(in the rows, 128 means zero)
Turns in one plane each, and the order they were made in; the first pair answered
N (before => after):
[118 144 109  89  90 150 122  94 151 167 135 144 104] => [117 169  95 126  93 154 121 106 151 142 104  85 115]
[129 135 117 123 130 145 117 136 115 128 129  97 118] => [131 132 123 116 141 143 113 146 115 127 148 107 118]
[147 141 130 132 115 117 143 139  93 134 100 124 140] => [143 137 134 131 128 112 132 152  90 131 110 127 136]
[143 154  99 121 130 160 129 105 136 128 141 129 120] => [140 155  96 131 135 161 137 117 133 115 141 118 117]
W (before => after):
[116 133 110 125 124 105 129 114 123 125 112 101 148] => [113 124 111 124 127 103 128 109 124 121 116 103 154]
[120 119 173 133 177 127 112 155 112 125 175 121 104] => [137 151 163 139 145 157 116 158  88 151 157 104  89]
[127 115 139 118 135 144 106 135 135 125 171 162 130] => [142 139 135 124 107 161 107 133 116 152 154 145 117]
[ 95  77 139 141 162 128 122 129 154 121 185 136 109] => [131 149 131 146 102 171 125 137 105 175 137 103  82]
U (before => after):
[135 124 133 117 169 101 129 161 127  81 132 139 147] => [133 109 128 101 147  94 128 134 146  97 137 164 152]
[168 144 118 135 112  92 149 136  99 116  81 137 162] => [161 123 115 116  90  93 136 103 113 138  91 165 158]
[141 102 103 159  89 149 111 142 128 150 152  86  89] => [159 128 114 166 105 130 118 175 111 120 137  82  95]
[114 118 120 153 127 131 130 100 160 137 119  99 148] => [114 127 119 162 131 134 131 112 149 127 114  89 158]
Pairs:
Between the rows of a pair lie 2 to 3 turns.
[105  93 131 112 147 128 125 120 162 125 162 152 120] => [112 115 105 132 129 135 120  93 176 116 115 102 136]
N then N
[132 119 138 101  88 139 125  95  95 156 116 181 129] => [135 165 120 133 127 135 130 120 112  90  66 109 158]
W then N then N
[122 137 131 136 123 172 115  83 121  91 115 101 105] => [116 125 136 143 149 163 121  97 125  75 123 102 111]
U then W then W
[127 127 127 136 171 127 122 148 147  90 144 121 141] => [151 165 132 129 126 151 130 155 106 139 124 113 118]
W then N then W
[ 91 115 120 116 146 120 116  94 196 123 163 150 110] => [110 158 104 131  97 144 120  79 176 159 120 105 105]
N then W
[157 156 129  88 123 108 148 173 109 183 137 191 110] => [142 125 125  87 133 102 143 157 134 180 158 203 112]
U then W
[125 130 115 198 150 100 145  69 132 109  94  64 163] => [158 162 112 160 139  80 147  80 136 102  69  93 172]
W then U
[127 128 108 153 137 143 108 119 149 120 114  70 106] => [149 157 119 121 151 117 117 173 122 103 114 110 103]
N then W then U
[135 150 120 140 114 163 115 136 151 145 116 110 105] => [126 141 124 127 149 131 117 160 165  99 121 125 128]
U then W
[124 159 116 106 122 180 134 150 146 137 122 117  81] => [102 126 129 132 162 171 128 159 148 111 141 110  89]
W then W then U
[109 117 131 126 157 127 121 147 140 117 147 133 122] => [119 132 111 134 128 135 123 110 156 116 114 106 133]
N then N then N
[169 151 118 181  55 122 134 127  43 189 104 106 145] => [139  93 136 151 165  37 138 169  92  77 147 176 190]
N then U then W
[153 114 141 109  86 135 125  99 126 174 138 147 124] => [128  83 147 129 121 131 119  99 144 162 169 133 125]
W then W then U
[126 105 118 108 112 120 120 121 124 127 127 187 105] => [120 133 121 154 152 130 125 170 113  95 109 118 118]
N then N then N
[131 109 138 125 126 158 116 123 139 150 151 148 102] => [129 114 126 111 134 137 119 109 168 114 129 156 125]
N then W then W
[145 155 120 149 138 115 141 140 146  69  98 127 161] => [146 131 142 118 141 107 143 151 139  93 141 191 138]
N then N
[114 134 143 148  85 157 100 103 154 150 144  85 125] => [105 106 165 133 106 157  96 128 140 154 181 118 105]
N then N then N
[160 140 134 108 137 116 129 118 151 136 142 177 121] => [162 165 113 135 133 125 126 116 158 112 100 115 138]
N then N
[143 113 135 112 125 129 109 102 113 136 148 176 134] => [141 139 133 155 152 137 111 140 105  99 127 100 140]
N then N then N
[ 97 142 118 131  92 178 108 102 152 174 138 121  91] => [101 147 140 146 134 180 121 161 115 152 157 107  82]
U then N
[119 126 140 165 139  61 143 149  84 105 149 152 134] => [136 151 133 170 110  85 142 152  60 134 131 136 117]
W then W
[131 107 134 141 158 125  96 176 103 116 166 142  91] => [152 140 129 130 126 143 102 183  82 131 136 136  84]
U then W then W
[157 159 127 150 134 132 120 159  82 125 125  98 131] => [161 167 102 111 108 105 119 119 127 119 101 127 159]
U then U then N
[130 149 150 169 126 154 129 168  95 145 127  83  89] => [142 144 163 134 139 127 140 194  83 138 142 138  83]
N then U
[154 204 113  85 111 108 143 147 142 109  77 129 120] => [131 187 102  91  93 130 136  99 175 125  78 123 119]
U then N then U
[132 156 137 133 148 116 148 167  79 109 102 105 119] => [111  86 144 115 155  95 145 123 116 120 154 168 124]
W then N
[106 100 112 124 107 128 125 133 171 171 141 147 165] => [123 132 120 155 142 123 138 190 131 136 111 106 168]
U then U then U
[105  95 146 153 131 158 117 136 107 165 169 134 100] => [115 115 140 168 120 164 121 145  90 157 146  99 106]
N then U
[ 84 114 128 148 151 151 112 120 159 124 150  79 124] => [ 95 122 139 139 173 133 121 157 140 110 152  94 126]
N then U
[108 163 100 145 106 154 116 103 148 146 106  92 117] => [101 125 130 114 131 146 116 129 130 165 170 165  92]
N then N then N
[ 90  96 128 114 119 174 124 163 154 166 176 118  69] => [104  96 138  98 116 162 128 171 138 170 180 139  64]
U then N
[153 182 116  97 121 114 148 161 111 106  91 136 123] => [127 158  97 124  88 148 134  88 143 136  92  90 123]
U then U then N
[102  81 145 157 143 132 129 120 119 155 161 141 117] => [121 127 146 176 155 131 139 152  93 125 119  99 135]
N then U then U
[113  91 139 116 103  88 133 142 130 114 141 182 142] => [126 137 130 151  60 140 129 129 107 153 101 111 129]
U then W then N
[152 129 123 121  72 125 110  92  81 198 123 169 120] => [167 167 102 103  93  80 117 100 123 122  69 164 157]
W then N
[127 130 135 143 153 111 126 143 111 115 123 116 152] => [129 141 134 149 138 122 127 140  98 135 115 111 138]
W then W
